[[132 119 119 117 138 112 129 146 127 124 119 127 125 114 121 123]
 [119 133 145 132 123 111 116 132 118 138 134 104 140 148 105 129]
 [114 119 114 113 134 138 130 115 138 119 116 144 121 125 134 117]
 [125 124 128 122 119 112 150 121 130 130 135 150 139 121 134 144]]
=>
[[119 133 145 132 123 111 116 132 118 138 134 104 140 148 105 129]
 [125 124 128 122 119 112 150 121 130 130 135 150 139 121 134 144]
 [132 119 119 117 138 112 129 146 127 124 119 127 125 114 121 123]
 [114 119 114 113 134 138 130 115 138 119 116 144 121 125 134 117]]

[[110 136 119]
 [ 98 138 132]]
=>
[[ 98 138 132]
 [110 136 119]]

[[110 115 111 118 141 117 136 127 120 123 124 112 116]
 [134 130 138 132 114 132 116 131 135 129 130 130 140]
 [133 139 103 130 152 118 135 127 138 121 130 113 104]]
=>
[[134 130 138 132 114 132 116 131 135 129 130 130 140]
 [110 115 111 118 141 117 136 127 120 123 124 112 116]
 [133 139 103 130 152 118 135 127 138 121 130 113 104]]

[[152 111 113 127 128]
 [132 112 152 124 112]
 [122 107 141 134 145]]
=>
[[132 112 152 124 112]
 [122 107 141 134 145]
 [152 111 113 127 128]]

[[119 123 130 129 132 118 127 121 131 151 127 132 124 128 126]
 [130 126 134 114 114 111 127 131 131 132 127 125 129 123 124]
 [132 133 117 130 134 112 134 121 130 147 124 128 126 131 119]
 [123 125 137 137 123 128 135 130 130 142 129 135 132 125 122]
 [122 120 144 125 117 129 128 132 131 134 131 131 130 123 127]
 [117 128 127 131 122 125 138 125 125 142 127 138 128 131 124]]
=>
[[122 120 144 125 117 129 128 132 131 134 131 131 130 123 127]
 [123 125 137 137 123 128 135 130 130 142 129 135 132 125 122]
 [130 126 134 114 114 111 127 131 131 132 127 125 129 123 124]
 [119 123 130 129 132 118 127 121 131 151 127 132 124 128 126]
 [117 128 127 131 122 125 138 125 125 142 127 138 128 131 124]
 [132 133 117 130 134 112 134 121 130 147 124 128 126 131 119]]

[[134 131 131 134 128 119 140 120 127 140 127]
 [124 128 132 140 134 127 140 128 130 125 122]
 [137 115 138 131 126 130 144 122 114 131 127]
 [150 147 118 126 118 130 123 126 118 140 138]]
=>
[[137 115 138 131 126 130 144 122 114 131 127]
 [124 128 132 140 134 127 140 128 130 125 122]
 [134 131 131 134 128 119 140 120 127 140 127]
 [150 147 118 126 118 130 123 126 118 140 138]]

[[148 121 119 150 151 148 151 153 111 107 147 151 142 127 109]
 [102 146 114 153 103 104 152 107 148 103 152 102 140 106 139]
 [146 138 149 145 146 150 141 149 141 107 143 142 151 153 153]]
=>
[[146 138 149 145 146 150 141 149 141 107 143 142 151 153 153]
 [148 121 119 150 151 148 151 153 111 107 147 151 142 127 109]
 [102 146 114 153 103 104 152 107 148 103 152 102 140 106 139]]
---
[[116 143 145 114 140]
 [115 135 107 142 126]
 [116 134 107 142 125]
 [116 142 144 113 139]
 [150 116 131 123 116]]
=>
[[115 135 107 142 126]
 [116 142 144 113 139]]

[[120 150 120 107 117 156 120 102]
 [123 116 136 127 135 135 126 108]]
=>
[[123 116 136 127 135 135 126 108]]

[[104 124 141 111 135 147 126 157 133 122]
 [124 117 157 157 150 110 152 155 129 137]
 [148  99 154 129 130 112 108 104 157 128]]
=>
[[124 117 157 157 150 110 152 155 129 137]]

[[149 108 150]
 [149 150 138]
 [150 108 105]]
=>
[[149 150 138]]

[[137 112 125 120]
 [121 135 127 149]]
=>
[[121 135 127 149]]

[[125 128 139 120 113 128 128 138]
 [118 147 135 127 131 122 119 135]
 [125 137 119 134 125 122 123 125]
 [144 130 142 151 122 117 136 119]
 [135 124 134 127 130 118 132 118]
 [125 124 127 127 128 125 127 132]
 [125 124 126 127 136 125 124 127]]
=>
[[118 147 135 127 131 122 119 135]
 [144 130 142 151 122 117 136 119]
 [125 124 127 127 128 125 127 132]]

[[120 138 117 136 137 126 132 153 121 117 123]
 [125 138 115 131 137 139 134 148 135 141 122]
 [120 137 123 136 121 131 134 118 121 117 128]
 [137 122 124 129 134 139 122 126 132 145 129]
 [135 116 144 123 121 127 125 121 136 137 141]
 [132 120 132 132 127 140 134 123 133 142 141]
 [133 118 132 114 125 147 137 130 136 146 138]
 [132 116 144 120 122 132 119 112 121 119 129]]
=>
[[125 138 115 131 137 139 134 148 135 141 122]
 [137 122 124 129 134 139 122 126 132 145 129]
 [132 120 132 132 127 140 134 123 133 142 141]
 [132 116 144 120 122 132 119 112 121 119 129]]
